In the rows, zero is written as 128.
Each row of T is roughly a mix of the hidden directions of one of 3 groups.
T (82 x 10):
[[162 136 159 100 102 152 176 147 160 127]
 [ 97  93 150 144 130 167 177 156 131 143]
 [ 82 108 108 104 116 133 182  95 114 134]
 [139 130 155 129 119 123 143 129  60  82]
 [ 93 117  99 149 150 173  89 144  99 123]
 [155 140 187 131 111 173 155 146 140 130]
 [132 149  98 183  99 158 166 128 119 111]
 [121 134 119 101 133 117 146 201 132  93]
 [ 84 114  74 111 142 105 132  95 101 120]
 [106 111 163 128 157  88 164 112 163 154]
 [140 125 123 103 152 129  97 145 125  55]
 [103 165 168 127 113 127 157 175 129  96]
 [112 171 124  80 162 115 120  86 112 122]
 [117 128 169 149 127 115 115  74  86 103]
 [ 96 129 153  88 162 152 135  94  87 134]
 [113  94 158  68 122 114 139  91 139 144]
 [168 140 133 168 103 126  87  81 133 131]
 [162 129 160 109 123  97 141 120 189 149]
 [126  90  90 106 132 112 139 186 125  98]
 [119 167 112 109 165  94  94  90 113 110]
 [154 123 134 161  80 109 131 113 164 171]
 [ 77 100 115 164 168 151 102 142 119 136]
 [169 121 175 131  93 126 130 145 175 144]
 [145 152 133 135 157 157 101 154 106  69]
 [161 104 102 113 120 132 148 163  73 102]
 [114 113 100 115 102 170  81 121 102 160]
 [103 116  93 132 120 165  73 124  93 144]
 [157 115 128 162  81  88 159 140 110 107]
 [113 116  76 117 150  87 102 162 133 102]
 [112 117 144 163 177 148 142 168 161 109]
 [ 84  93 121 154 156 164  96 143 134 155]
 [140 102  79 118 114 143 150 179 149 152]
 [143 159 165 151 114 148 126  73 105 154]
 [120 116 150 130 114 116 151 151  72  76]
 [ 96 133 138 100 151 169 174 142  98 104]
 [ 91 121 109 124 164 150  70 114 129 155]
 [129 132 183 113 118 175 175 138 128 132]
 [132 180 156 117 160 121  92  89 147 132]
 [141 163 147  85 128 156 183 134 126 105]
 [118 102  98 118  91 121 179 138 156  93]
 [143  77 111 153 105 138 136  91  86 146]
 [154 140 106 166 108 137 103  83 119  84]
 [176 121 154 130  95 136 114 126 162  80]
 [ 87  91 122 166 133 168 139 158 103 132]
 [171 135 123 175  82 132 126 133 161 104]
 [116 137  90 142 141 134 146 191 125  89]
 [150 147 150 114 118  69 174 107 134 115]
 [127 120  98 123 118 141 147 139 131  50]
 [160 145 146 147 118 167 141 164 137  75]
 [163 143 185 122 148 141  94 165 138 132]
 [170 136 130 158  92 147 127 130 149  73]
 [149 135 155 121 108  86 193 122 131 114]
 [118 170 180 149 125 134 117  77 127 137]
 [125 121 109 121 148  84  69  96 120 149]
 [106  98 121 183 125 136 154 163  97 105]
 [118 169 136  75 145 112 156  88 110 122]
 [151 117 164 102 107 119 153 121 179 167]
 [125 138 158 119 129 113 139 149  78  69]
 [152 170 118 112 150 142 104 115 172 171]
 [113 118 160 170  83 146 159 105  97 140]
 [145 136  94 119 118 155 145 168 168 172]
 [120 154 123  66 132 136 105  85 121 155]
 [124 193 163 132 115 150 143 141 158 151]
 [118 174 186 147 104 141 150 120 103 119]
 [118 144 163 162 114 140 123  65 128 157]
 [138 146 114 147 162 102  78 178 128 142]
 [103 111 105 103 149 101 123 179 158  94]
 [ 83  75 127 165 137 140 115 138 128 164]
 [118 146 130 114 158  66 111  82 132 135]
 [104 132  93 122 131 131  68  98  90 141]
 [ 94 154 134 125 136 125 123 149 200 148]
 [149 137 166 123 122 172 155 165 137  86]
 [158 184 115 102 151 118  98 117 133  91]
 [119 141 146 110 133  69 175  94 115 125]
 [105 155 113 119 152 169 145 140  83  89]
 [171 140 138 159 106 134  88  80 131 106]
 [109 119  98 106 138 118 133 188 174 121]
 [158  97  68 106 153 129 107 131 147 151]
 [101 125 162  93 139 168 169 103 100 130]
 [126 156 139 143 127 144 112  87 172 180]
 [126 120  72 144 131  76  95 149 144 128]
 [118  79 134 177 120 152 126 167 149 146]]

Here is one row of each group, with its name. Which group are the others in?
[ 95 104 157 169 108 121 128  72 118 131]
D
[133 129 188  88 161 134 108 147 126 157]
M
[117 118 155 155 178  92 149 135 173 125]
A

[131 160 135  88 141  76 135  80 125 128]
A
[158 150 137 107 124 135 149 168  76  94]
D
[126 149 150  86 120 105 189 100 119 131]
A
[131 109 176 102 100 135 156  91 144 165]
M
[ 94 139 155 123 161  92  92 100 147  95]
D
[ 99  57 104 144 108 115 145 143 125 116]
D
